In the rows, 128 means zero.
Families of rows that turns and mirrors carry onto each other, the same ones carrying the whole set onto itself: the rest of each named row's family, in list order
5 families of 6 rows
Q434: [142 135 110 106  96 118 154 110 131  97 141 105 107 152 133 150 132 106
 153 102 125]
Q440: [ 76 134 163 110 137 147 143 129 145 148 124 147 127 135 141 103  95 123
 129 166 101]
Q509: [116 162 129 129 125 119 121 120 157 133 170 143 144 127 122 136 161 102
 132 149 114]
Q577: [101 164 166 120 115 116 132 100 120 115 168 109 114 120 165 131 129 121
 122 103 112]
Q239: [113 137 155 112 159 126 126 119 143 157 105 164 139 130 110 124 112  97
 143 140 118]
Q556: [103 134 119 112 164 164 143 119 128 122 116 121 131 149 133 161  76 137
 136 163  84]
Q914: [164 136 137 150 131  96 157  76 127 113 120  88 141 116 128 126 123 105
 129 163 104]
Q36: [100 150 112  98 113 140 141 129 142 111 171 118 122 144 112 163  95 149
 149 121 129]
Q656: [ 91  95 106 120 129 134 130 129 147 145 110 150 108 135 132  98 104 130
 131 134  97]
Q430: [115 163 110  96 104 120 114 137 124 121 121  96 107 162 127 163 125 128
 148 120 117]
Q340: [153 135 154 123 104  93 159  96 127 120  93  89 132 128 111 111 101 116
 140 128 133]
Q598: [139 138 166 122 107 140 146  95 152 109 127  74 135 110 131 111  68 126
 140 129 126]
Q595: [110 115  76 114 114 112 139 121 144 128 148 115 125 121 119 159 129 149
 118 126 137]
Q578: [122 128 157 120 135 128 158 112 129 126  92 152 128 149 139 101 124  88
 138 120  96]
Q960: [120 148 134 139 145 103 131  89 117 129 148  83 125 114 125 143  84 152
 129 187  97]
Q881: [ 81 157 132 122 122 112 127 114 127 129 191 129 105 130 147 135 130 135
 130 152 101]
Q844: [ 92 121 101 120 114  89 130 117 130 145 152 127 112 116 135 135 145 145
 110 130 129]
Q878: [133 156 146 118 122  90 111 113 126 138 106 105 125 133  85 122  85 133
 158 125 126]
Q499: [108  96  83 132 156 141 130 116 139 131 117 145 118 135 128 130 102 133
 130 141  81]
Q704: [135 152 169 148 150 113 132  72 117 114 140  89 133 103 141 124  86 127
 127 136  92]
Q660: [148 144 122 148 121 114 114  98 156 128 146  85 128 117 121 121 117 110
 145 193  97]
Q62: [100 128 175 102 127 160 145 111 140 128 116 122 113 128 170 112  92 102
 131 119 110]
Q583: [144 121 118 125 140 154 161 106 134 103  95 119 127 158 149 136 119  90
 141 143  80]
Q150: [117 129 109 157 134  94 128 105 128 134 110 101 147 114 113 111 110 159
 107 161  90]
Q359: [131 143 133 129 118  96 149  96 127 112 165 138 115 132 139 129 159  94
 138 114 112]
Q774: [128 153 132 113 115 153 147 104 148  91 170  95 137 125 142 164 109 123
 134 103 124]
Q683: [111 141 157 114 110 114 145 113 149 138 136  98 138 113  97 114  67 151
 141 159 142]
Q320: [127 124 111 107 136 151 122 120 140 136  97  96 106 149 152 150 108 100
 144 179  93]
Q729: [118 120 109 138 107 111 138 122 150 131 100  94 150 119 101 103  95 161
 116 150 116]
Q21: [124 132 145 121 171 169 146  92 132 109 130 123 134 126 159 158  92 104
 130 127  88]

Which other rows belong to the same family as Q598? Q577, Q704, Q62, Q774, Q21
Which other rows belong to the same family as Q359? Q434, Q914, Q340, Q578, Q583
Which other rows belong to the same family as Q509? Q239, Q430, Q878, Q660, Q320
Which other rows belong to the same family as Q960? Q440, Q556, Q36, Q881, Q683

Families of rows that turns and mirrors carry onto each other, the same ones carrying the whole set onto itself: the rest of each named row's family, in list order
3 families of 6 rows
Q420: [101 126 121  94 123 141  89 149 123 153 131 162 112 117  97 133 109]
Q405: [131 112 131 118  99 117 144 109 128 134 100 158 153  99 145 143 136]
Q44: [126 140 136  83 135  86 117 116 123 134 141 126 102 137 161 122 184]
Q125: [107  89 129  76 160 132 123 133 114 147  80 109 147 123 155 144 127]
Q708: [139 123 119 119 174 134 123 174  94 119 130 116 108 114 141 111 148]
Q645: [121 123 116 103 174 133 122 186  94 127 136 114 113 123 124 131 132]
Q769: [104 123 122  83 130  83 112 127 141 124 146 122 108 149 166 126 175]
Q266: [124 127 138  94 115  79 130 119 134 119 143 123 123 136 161 132 179]
Q254: [128  73 114  88 109 100  94 148 150 130 153 139 106 129 151 107 121]
Q410: [106 137 136  94 136 150  81 134 124 153 118 157 103 118  99 122 134]
Q993: [133 103 125 105 173 134 132 190 102 123 126 112 120 118 150 135 145]
Q689: [127 106 131  69 147 128 108 112 112 156  75 107 141 123 155 128 129]
Q744: [104 140 128 100 120 154  93 151 135 149 115 166 116 119 108 147 136]
Q925: [116 111 144  71 143 120 120 122 117 141  85  93 153 131 153 147 143]
Q237: [147 114 118 127 116 115 146 109 119 137 107 170 132  93 149 124 142]
Q804: [127  84 106  98 122  98 104 162 123 129 166 135 105 120 142 101 108]
Q352: [135  76 120  97 117 108  90 141 125 135 146 138 105 110 151  86 110]
Q697: [116 118 117 129 106 121 143 125 126 137 114 182 135  96 150 142 142]

Which other rows belong to the same family as Q925? Q420, Q405, Q645, Q266, Q804
Which other rows belong to the same family as Q44? Q708, Q410, Q689, Q237, Q352

